In the data rows, the value 50 means zero.
Some points, each followed by its number:
[61 64 46 42 38 50 54 71 40 42 44 52 45 33 45 46 56 57 45 94 33 51 43 46 35 43
 34 49 61 42 93 42 39 50 47 53 56 56 70 45 57 54 54 48 52 71 55 62] 0
[66 65 39 69 62 38 54 42 51 43 45 52 44 52 56 46 55 37 45 51 60 53 42 45 47 43
 59 32 68 36 52 69 41 67 46 54 45 53 41 46 56 41 70 45 69 54 44 39] 1
[42 49 98 43 52 57 43 43 51 54 46 42 38 49 44 46 54 73 45 42 56 42 54 46 56 37
 59 33 42 54 41 42 47 41 39 34 45 69 41 57 37 41 42 58 42 42 45 51] 2
[42 57 46 95 62 58 54 54 51 43 45 68 56 60 55 38 72 46 45 41 45 52 43 46 68 54
 58 42 35 61 41 53 48 68 56 41 45 46 52 56 56 53 53 59 69 53 44 34] 3
[44 58 47 43 67 58 42 71 42 35 38 41 44 67 56 39 42 43 37 68 38 39 37 36 52 56
 41 33 68 49 68 41 39 40 48 44 57 36 52 37 74 53 44 58 53 54 56 42] 4
[58 66 57 53 36 66 55 43 52 52 74 68 45 55 44 57 42 57 56 52 47 52 54 59 51 54
 53 43 50 42 52 53 59 51 50 54 45 57 42 45 45 53 42 55 42 72 55 57] 5
[39 65 46 69 45 44 71 43 69 54 44 53 56 36 45 46 55 45 56 52 66 53 54 46 61 55
 38 50 40 41 51 53 40 92 37 54 45 54 41 56 56 41 69 54 53 72 55 45] 6
[46 43 46 43 47 67 42 54 51 53 59 53 44 51 45 47 44 44 44 52 63 52 54 47 55 43
 58 51 40 65 53 43 61 52 54 55 56 60 69 37 37 40 52 52 42 53 55 44] 7
[45 52 47 55 39 32 42 52 52 43 46 40 46 50 55 39 53 38 46 52 56 53 41 47 34 43
 54 58 36 40 52 40 49 40 58 44 56 56 68 46 55 38 54 55 67 43 72 35] 8
[48 33 57 69 53 61 54 43 52 43 46 52 56 50 56 46 98 57 44 52 50 52 43 46 45 44
 48 64 64 59 52 53 41 51 32 54 37 51 41 56 56 41 69 48 68 41 44 64] 9
[67 63 46 43 42 51 43 35 51 72 57 52 45 60 36 72 34 45 56 41 55 42 71 76 65 44
 48 41 42 39 40 41 76 41 38 54 37 48 41 46 37 53 36 33 41 54 44 42] 10
[57 51 38 41 39 45 43 44 41 54 46 42 73 37 56 57 44 39 54 52 65 41 54 60 54 72
 52 41 38 42 52 42 45 50 67 55 56 68 69 44 56 70 43 62 41 43 55 57] 11
[43 42 44 42 45 44 40 41 39 42 47 42 74 54 55 46 44 46 43 43 45 40 44 47 58 52
 42 58 62 47 39 41 47 41 39 40 46 32 52 38 55 74 42 35 41 39 56 56] 12
[57 51 57 43 39 52 53 43 68 97 57 51 44 36 45 72 43 45 73 41 62 52 96 75 48 44
 44 45 40 40 41 53 60 51 41 54 45 39 41 57 45 53 43 58 53 41 36 56] 13
[65 32 57 42 42 46 42 53 52 54 46 52 45 50 44 56 43 73 45 68 38 42 53 46 33 54
 42 42 62 64 69 42 48 52 37 55 45 33 52 57 44 53 54 65 41 54 43 64] 14
[35 39 39 55 42 41 42 41 40 42 44 40 73 62 56 46 42 46 44 42 57 41 43 45 40 97
 60 48 69 48 41 54 48 52 51 42 45 43 52 57 72 70 53 58 51 40 56 62] 15
[60 43 46 43 36 66 43 70 43 42 35 42 45 59 42 47 40 44 45 68 65 41 42 47 58 57
 55 49 36 46 70 42 43 40 54 42 58 44 69 35 54 72 42 57 41 53 44 59] 16
[56 33 45 42 66 49 42 44 41 55 57 52 37 56 44 72 37 46 57 34 43 41 54 75 63 43
 45 45 50 60 33 41 99 34 57 54 45 55 41 46 44 41 36 34 35 41 37 63] 17
New points follow, each followed by the numbers of its three nearest points above, looking only along the 7 directions in which the numbered points spread most, nearest first.
[40 61 73 43 44 55 35 43 40 54 46 41 38 35 44 56 54 73 45 52 36 41 54 57 66 43
 36 47 46 36 52 42 59 41 56 43 45 55 42 57 38 42 43 31 41 41 44 50] 7 5 2
[66 32 57 54 61 42 71 43 93 71 45 68 45 44 55 57 54 57 56 41 51 67 71 58 58 44
 67 47 48 43 41 70 48 67 32 54 45 51 41 45 56 41 53 54 68 53 44 67] 6 5 13
[58 41 46 53 68 55 54 42 51 71 75 68 45 56 43 56 42 45 56 41 33 52 72 58 37 43
 36 59 41 33 41 54 76 41 58 55 45 52 53 45 37 53 43 57 41 55 44 49] 10 5 17
[55 55 57 43 49 36 42 43 41 43 45 34 45 61 54 56 55 75 44 41 38 40 43 48 61 43
 35 65 39 64 41 42 48 41 62 42 46 69 40 57 46 53 43 54 41 41 55 66] 7 12 2
[37 44 74 53 65 31 43 43 52 54 45 41 45 43 45 57 71 74 45 41 53 41 54 46 49 44
 65 46 40 40 41 42 48 41 63 43 44 64 42 74 45 41 52 63 52 33 44 42] 2 7 9
[51 60 38 42 57 64 42 43 41 55 58 41 55 32 73 46 42 45 57 41 47 42 53 48 57 72
 46 33 69 44 41 42 59 41 57 54 44 59 40 46 73 52 43 38 54 42 54 64] 12 11 15
[43 40 46 54 37 40 54 54 68 54 58 52 56 47 43 46 53 46 44 52 56 67 54 58 62 55
 49 63 51 45 52 69 48 68 32 56 56 53 52 57 45 53 69 67 51 55 43 41] 6 1 5
[33 47 46 53 47 51 55 54 50 42 46 68 56 33 45 45 72 46 46 41 56 67 43 47 38 42
 46 58 52 64 41 70 48 51 51 54 45 68 42 56 45 53 69 33 52 42 36 68] 9 1 8
[37 49 57 43 46 40 43 71 38 53 58 41 46 52 43 46 43 47 56 53 33 41 53 47 36 43
 65 52 47 34 54 43 59 41 35 54 74 36 70 56 45 41 42 67 53 54 55 56] 7 16 8
[62 67 57 42 68 60 42 43 40 54 57 41 38 36 45 71 53 57 57 52 57 41 53 47 67 43
 35 51 67 58 52 42 59 41 57 54 45 66 41 74 37 41 42 50 41 42 43 67] 5 7 14
[60 54 46 70 45 67 70 42 51 42 58 52 72 44 44 47 72 45 56 42 53 67 43 58 48 54
 53 64 53 55 41 69 47 68 40 55 45 32 42 46 45 41 68 42 52 54 44 34] 1 6 3
[60 42 45 41 40 61 42 52 40 41 46 40 46 42 52 37 42 43 35 69 60 42 41 39 63 46
 41 50 40 65 70 42 50 53 43 45 57 37 53 38 46 41 43 41 43 73 71 32] 16 7 4
[43 50 37 51 64 66 54 44 39 42 45 41 99 33 55 44 54 37 45 42 66 51 43 46 45 71
 48 46 64 58 41 52 41 52 32 43 45 49 51 46 56 53 53 56 41 41 56 58] 15 12 11
[62 47 57 42 59 51 35 43 41 42 46 41 36 40 37 56 54 58 44 41 62 34 42 46 56 36
 43 47 49 34 41 42 48 40 39 43 45 52 41 57 37 33 42 46 42 42 37 33] 7 2 5
[45 57 45 44 44 60 44 69 50 41 46 41 44 51 46 39 44 43 44 52 36 42 41 39 60 43
 56 32 61 36 54 52 49 52 64 43 73 44 67 45 45 53 53 63 52 74 55 59] 16 4 7
[66 51 45 42 64 51 54 43 51 71 57 52 46 65 36 56 42 45 72 41 55 41 71 99 38 44
 39 48 45 62 41 42 76 41 46 55 37 42 41 45 37 53 43 62 42 42 43 38] 10 17 13
[49 35 46 54 42 52 70 53 68 55 46 51 56 61 56 46 71 46 55 41 59 68 53 46 54 55
 52 61 51 53 41 70 41 51 54 54 45 41 51 56 56 53 54 53 68 42 55 48] 1 9 6
[55 53 46 55 67 47 70 53 52 43 57 67 46 60 44 55 72 45 56 69 60 68 44 46 56 43
 60 66 56 65 68 54 48 51 32 72 44 62 53 45 57 52 69 51 69 54 44 44] 1 9 6
[33 50 45 41 54 61 42 42 40 42 44 43 74 54 74 47 43 45 47 41 32 41 42 47 42 55
 40 48 38 51 39 40 48 41 34 43 44 36 51 38 56 53 42 60 42 39 54 53] 12 15 16
[55 42 46 42 60 42 40 43 40 42 57 52 55 60 54 45 42 45 44 43 56 43 43 46 50 70
 39 65 49 40 43 44 49 52 39 43 44 58 52 45 54 70 41 47 43 54 73 58] 12 11 15
[38 36 45 54 42 49 71 43 52 42 45 52 56 48 44 46 72 46 56 52 53 52 42 45 49 55
 53 58 42 34 52 53 40 69 52 54 45 33 41 56 57 41 92 34 69 54 44 43] 1 9 6
[54 32 46 69 37 57 71 43 68 54 56 91 45 66 56 46 55 46 57 52 49 68 54 58 32 43
 43 44 38 49 52 69 59 52 63 54 45 41 53 45 45 41 53 35 52 54 44 35] 1 5 7
[33 62 45 55 67 61 54 54 67 54 36 51 45 32 44 46 43 46 45 41 48 68 54 46 44 45
 43 63 57 57 41 52 40 69 61 41 45 50 41 46 45 53 53 36 53 54 44 46] 1 5 3
[45 65 46 54 57 52 53 55 68 54 45 70 56 61 44 46 54 46 46 51 51 92 55 46 61 42
 37 54 38 34 51 53 48 51 37 54 56 53 52 57 55 53 53 33 68 53 44 57] 1 5 6
[33 36 46 54 61 34 42 94 41 42 46 41 44 34 45 36 44 42 43 69 48 53 40 43 31 46
 53 61 36 64 68 53 49 41 58 42 53 40 51 43 55 52 43 60 41 56 55 51] 16 8 4
[55 59 58 42 37 51 53 42 40 53 76 51 37 49 45 72 34 56 72 41 39 41 54 58 52 43
 66 62 34 49 42 43 59 42 58 55 44 60 42 45 43 41 43 43 35 41 36 41] 10 7 5
[52 47 73 53 56 64 42 54 51 72 46 42 37 62 45 56 54 57 56 52 63 52 71 57 68 44
 59 61 48 51 52 52 48 40 44 43 45 55 41 74 38 53 43 38 41 41 43 46] 2 5 7
